B = [110 153 138 128 137 138]
Give the first entry from the left.
Answer: 110
Give the 1st entry from the right.
Answer: 138

Questions about the grid below.
1) Which number is the top entry of the column that holds the smallest entry?
2) Which number is the entry in the bottom-left corner?
3) Which number is the 3rd entry, reading row by row?
4) Which number is the largest entry?
5) Which number is the entry just left of 147?
6) Which number is the entry in the top-right corner?
7) Which number is the last entry, reading row by row?
8) Which number is the 3rd entry on the main diagonal?
[[135 114 124 115 155 127]
 [133 123 130 114 147 119]
 [131 128 132 111 127 131]
 [125 122 127 127 131 131]
 [135 117 133 114 154 126]
 [115 130 125 109 149 115]
 [118 129 127 110 145 115]
 [126 123 122 128 133 131]
 [132 123 135 114 145 118]
 [125 122 125 127 131 131]
 [131 128 126 111 128 130]
 [131 125 121 134 130 127]
 [134 121 134 114 152 124]
 [131 123 129 134 130 127]
 [129 129 132 131 133 129]
 [133 119 117 137 131 126]]
1) 115
2) 133
3) 124
4) 155
5) 114
6) 127
7) 126
8) 132

array([[136, 139, 141, 111, 119, 137, 118, 156, 120, 125, 146, 146, 112],
       [122, 112, 148, 143, 123, 151, 143, 117, 119, 121, 141, 144, 116],
       [138, 116, 133, 114, 120, 122, 119, 124, 134, 136, 127, 108, 112],
       [143, 140, 135, 107, 110, 136, 127, 124, 126, 121, 109, 147, 142],
       [121, 118, 105, 145, 119, 127, 120, 142, 138, 117, 139, 146, 124],
       [114, 146, 114, 120, 119, 131, 141, 118, 122, 138, 143, 128, 114],
       [138, 128, 118, 125, 147, 104, 114, 121, 117, 118, 145, 139, 129],
       [117, 117, 128, 139, 118, 110, 151, 147, 118, 135, 117, 121, 142],
       [112, 137, 145, 113, 126, 111, 145, 115, 137, 118, 142, 140, 123]])
Indices start at 1.
The entry in the top-left corner?
Answer: 136
The entry directly below the smallest entry is 110
The entry in the bottom-right corner: 123
The entry at row 2, column 1 -> 122
The entry in the top-right corner?
Answer: 112
The largest entry?
Answer: 156
The entry at row 3, column 1?
Answer: 138
The entry in row 2 and column 3?
Answer: 148
The entry at row 1, column 3?
Answer: 141
The entry just left of the centre entry?
Answer: 127
The entry just right of the centre entry is 142
The entry directly below the largest entry?
Answer: 117
The entry just left of the largest entry is 118
The smallest entry?
Answer: 104
The entry in row 1 and column 2 is 139
The entry directly below the centre entry?
Answer: 141
The entry just right of the largest entry is 120
The entry just left of 129: 139
The bottom entry of the column that holds the smallest entry?
Answer: 111
The bottom-left entry?
Answer: 112
The entry directly above the centre entry?
Answer: 127
